Here are some numbered points:
tensor([1.62, -2.11, 0.97, 2.83, 0.40, 0.11, 0.57, 0.96, -2.91, 0.85, 2.52, 4.27, -3.43,
        -0.46, -1.28, 1.04, -0.09, 1.24, -1.22, -1.96, 1.43, 1.08, 0.73, 2.65, 0.96, 2.29]) 0
tensor([-0.96, 0.23, 0.02, 0.01, 0.28, 0.08, 0.16, -2.57, -0.25, 0.35, 0.15, -0.56, -1.64,
        0.44, 0.89, 1.74, 0.80, 1.24, 0.61, -0.31, 1.44, 1.26, 0.05, -0.33, 0.42, -0.67]) 1
tensor([-0.20, 1.19, 0.75, -1.19, 0.08, 1.14, -1.28, 1.04, 0.36, -0.18, -0.58, -1.08, 0.98,
        -0.04, -1.84, -0.40, -0.52, -1.59, -0.77, -0.12, -1.45, -0.70, 0.74, -0.40, -0.01, 0.31]) 2
tensor([0.94, 0.41, -0.88, 0.28, -1.06, 0.14, -0.24, -0.03, -1.40, -0.65, 2.20, 1.88, -0.44,
        -0.91, -0.48, 0.59, 0.37, -0.45, 0.12, -1.07, -0.60, 0.90, -0.86, -0.43, 0.67, 0.83]) 3
tensor([-1.05, 2.23, 0.93, -1.99, 0.80, 0.68, -1.35, 0.81, 1.24, 0.44, -2.60, -0.90, 1.78,
        -0.29, 1.22, 1.24, -0.32, -0.94, 1.43, 0.70, -1.52, -0.28, -0.24, 0.29, -1.52, -0.93]) 4
tensor([0.76, -1.53, -0.14, 2.17, -1.26, -1.39, -1.11, 1.49, -2.47, -0.35, 3.44, 2.65, -0.28,
        -1.11, -1.33, 1.04, 1.52, 1.89, -0.14, -1.29, 0.31, -0.15, -0.39, -0.95, 2.22, 2.83]) 5
tensor([0.00, -1.36, -0.60, 0.63, -0.40, -0.51, 1.11, -0.64, -2.44, -0.68, 0.98, 2.17, -1.46,
        -0.46, -0.35, 0.37, -0.49, -0.33, 0.47, -2.57, 1.21, 0.50, 0.95, 2.07, 1.40, 0.34]) 6
tensor([1.85, 0.48, 2.06, 3.01, -0.17, 0.27, -0.97, 1.83, -2.05, -0.95, 2.82, 4.20, 1.14,
        -1.84, -1.03, -0.07, 2.11, -0.18, -0.80, -2.99, -0.03, 1.32, -2.01, 0.05, 0.20, 3.43]) 7
tensor([0.79, 0.57, 0.92, -2.35, 0.38, 0.42, -0.05, -1.30, 0.36, -0.57, -1.52, -1.98, 2.00,
        -1.11, 0.70, 0.08, -0.02, 0.69, -0.46, 0.03, -0.76, 0.02, 0.43, -1.39, -0.55, 0.03]) 8
tensor([0.69, 0.93, 0.38, -0.34, 1.21, -0.01, -0.65, 0.46, 0.92, 0.47, -0.32, -0.95, 2.65,
        -0.93, -0.52, 0.23, 0.57, -0.21, 0.64, 0.56, -0.86, 0.09, -2.19, -0.89, -1.73, 0.18]) 9
tensor([-0.38, 0.27, -0.03, -1.89, 1.28, 1.87, 0.50, -0.10, 3.49, 0.63, -0.87, -1.99, 1.71,
        -0.86, 0.70, -0.50, 0.89, 0.01, 0.68, 1.27, 0.61, 0.41, -1.53, -0.20, -0.94, -1.05]) 10
tensor([-0.29, 0.32, -0.56, -0.44, 0.64, 0.63, 0.21, -0.23, -0.06, -1.19, -1.41, -0.88, -0.79,
        1.64, -0.82, 1.09, -0.77, 0.40, -0.08, -0.49, 2.20, 1.11, 0.92, -0.34, -0.60, -1.09]) 11
tensor([-0.45, 1.11, -0.88, -1.56, -0.37, -0.21, -0.14, -0.75, 0.38, -0.73, -1.93, -1.94, 1.67,
        0.54, 0.11, -0.66, 0.26, 0.47, 0.85, 0.74, -0.50, -1.00, 0.40, -1.42, -0.86, -1.65]) 12
tensor([-0.54, 1.79, -0.23, 0.58, -0.05, 1.36, -1.16, 1.62, 0.56, 0.32, -0.48, -1.08, 0.47,
        0.16, -0.46, -0.84, -0.28, -0.50, 0.91, 0.66, -1.39, -1.75, 1.33, -2.25, -1.52, 0.20]) 13
tensor([-2.70, 0.86, -1.43, -1.96, 0.79, 0.32, 1.65, -1.22, 0.29, -0.17, -2.32, -2.74, 1.24,
        1.33, 0.26, -0.90, -1.62, -1.26, -0.89, 2.07, 0.29, -0.80, 0.71, -0.82, 0.45, -1.63]) 14
tensor([-1.11, 0.82, 0.09, -1.56, -0.69, 0.05, -0.72, 0.23, 0.56, 0.74, -1.78, -2.94, 1.52,
        0.47, 0.96, 0.24, -0.75, -0.49, -0.32, -0.01, -1.45, -0.59, 0.94, -0.79, -2.06, -0.76]) 15
tensor([0.89, -0.74, 0.33, 2.24, -1.26, -0.34, 1.05, 0.26, -2.02, -0.08, 2.02, 4.03, -0.48,
        -0.77, 0.63, -0.73, 0.70, 1.84, -0.40, -0.50, 0.37, 1.06, 0.55, 0.40, 1.35, 0.64]) 16
tensor([3.26, -0.94, 1.35, 2.98, 0.22, -1.44, -0.86, -0.32, -2.10, -0.51, 2.15, 2.81, -0.39,
        -0.53, -1.72, 0.08, 1.94, -0.49, -1.36, -2.13, -0.09, 0.68, -0.62, -0.22, 0.59, 2.82]) 17
Which five points above are nearest to each new point, looking only along the 2 directions in which the numbered points spread most? Their numbers follow each, nearest first.
tensor([0.36, 1.21, 0.24, 0.91, -1.15, -0.15, -0.79, -0.19, 0.84, 0.22, 0.26, -0.99, -0.05,
        0.00, 0.37, -1.01, -0.34, 0.83, 0.03, 0.28, -2.15, 0.47, 1.52, 0.21, -0.47, -0.12]) 2 13 8 9 11
tensor([1.44, 0.46, 0.64, -0.64, 0.69, 0.11, -0.61, 0.82, 0.65, -0.17, 1.08, 0.50, 1.10,
        0.14, 0.53, -0.33, 0.50, -0.65, -1.08, 0.12, -0.90, -1.25, -0.98, -2.72, 0.45, -1.30]) 2 9 13 8 10
tensor([-2.12, -2.37, 0.01, -1.50, 0.66, -1.17, 1.16, -1.13, 0.97, 1.45, -0.86, -0.66, -0.77,
        1.92, 1.10, 1.07, -0.66, 1.45, 0.25, 1.74, 1.11, -0.06, 0.95, 0.12, 0.21, -3.40]) 11 1 14 12 15
tensor([-0.52, 0.89, -0.14, -0.74, -0.96, 0.61, -0.61, -0.03, 0.67, -0.77, -1.99, -2.68, 0.08,
        0.47, 1.22, -0.37, -1.44, -1.72, 0.36, 2.25, -0.13, -0.51, 1.13, 1.14, -1.34, -1.71]) 12 15 14 10 8
tensor([-0.06, -0.42, 0.22, 0.28, -0.87, 0.70, -0.42, -0.59, 1.55, -0.53, -0.61, -0.71, 0.12,
        -0.78, -0.01, -1.38, -0.42, 0.56, 1.20, 1.05, -0.87, 0.92, -0.97, -0.52, 0.58, 0.30]) 2 8 13 9 12
tensor([-1.44, -0.33, -1.82, 0.53, -0.75, -0.65, 0.88, -1.63, 0.18, 0.03, -0.30, 0.11, -0.98,
        0.62, -1.55, -0.53, -0.58, -0.05, 0.57, -0.17, -0.28, -0.48, 0.61, 1.33, -0.62, -0.37]) 1 11 6 8 3
tensor([-0.59, 0.85, -0.87, 0.33, 0.72, 1.31, 0.53, 0.25, 0.55, -0.98, -1.11, -1.33, 1.37,
        -1.11, -0.97, 0.33, -0.43, -0.17, 0.98, 0.75, 0.10, 0.03, 0.50, 0.30, -0.37, 0.40]) 8 2 13 12 10
tensor([0.76, -2.28, 0.00, 2.12, -0.67, -1.50, -0.53, 1.43, -1.48, -1.38, 2.00, 2.39, -3.93,
        0.64, -0.27, 0.32, -0.32, 1.24, -0.70, -0.34, 1.85, -0.44, 1.70, -0.11, 2.08, 0.21]) 6 16 0 3 5
tensor([1.44, 0.16, -0.55, -0.74, 0.67, -0.39, -0.02, -0.44, 0.78, 0.90, -0.41, -0.90, 1.14,
        1.01, 1.07, 0.81, -0.51, -1.69, -1.09, 0.34, -0.14, -0.43, -1.39, 0.09, -0.61, 0.64]) 2 8 13 9 12
tensor([0.59, 2.27, 0.06, -1.20, 0.80, -0.10, 1.23, 0.04, -0.01, -0.67, -1.31, -1.14, 0.14,
        -1.28, -1.23, 0.91, 0.06, -1.17, -0.59, -0.24, -0.80, 0.59, -1.03, -0.24, -0.95, 0.94]) 2 13 8 9 10
tensor([-0.48, -1.22, 0.75, -0.64, 0.63, 0.28, -0.33, -0.89, 0.91, -1.17, -1.56, -0.68, 1.73,
        0.84, -0.90, 0.53, 0.08, -0.84, -1.81, 0.73, -0.09, -0.65, -0.45, 1.18, -1.03, -0.23]) 8 2 13 12 10
tensor([0.00, 0.16, -0.67, -1.05, 0.79, 0.13, 1.06, -0.31, 0.08, 0.57, 0.29, -0.30, 0.76,
        -0.72, 0.82, -0.69, 0.09, -1.13, -1.56, -0.09, -0.57, 0.15, -1.48, -0.82, -0.60, 1.46]) 2 13 8 9 10
tensor([-0.93, 0.31, -0.14, -0.09, -1.42, -0.97, 1.31, -0.01, 1.42, -0.32, 0.08, -0.42, 0.05,
        0.20, 1.78, 0.22, -0.34, -0.11, 0.46, 1.25, 0.91, 1.12, 0.45, 0.07, -0.40, -0.10]) 11 1 8 12 2
tensor([-0.08, -1.96, -0.59, -1.19, -0.04, -0.02, -0.48, 0.15, 0.08, 0.81, -1.89, -0.74, 1.04,
        1.30, 0.28, -1.74, 0.08, -1.15, 0.14, -0.05, -0.12, 0.51, -0.64, -1.21, -1.52, 0.28]) 8 2 13 12 10
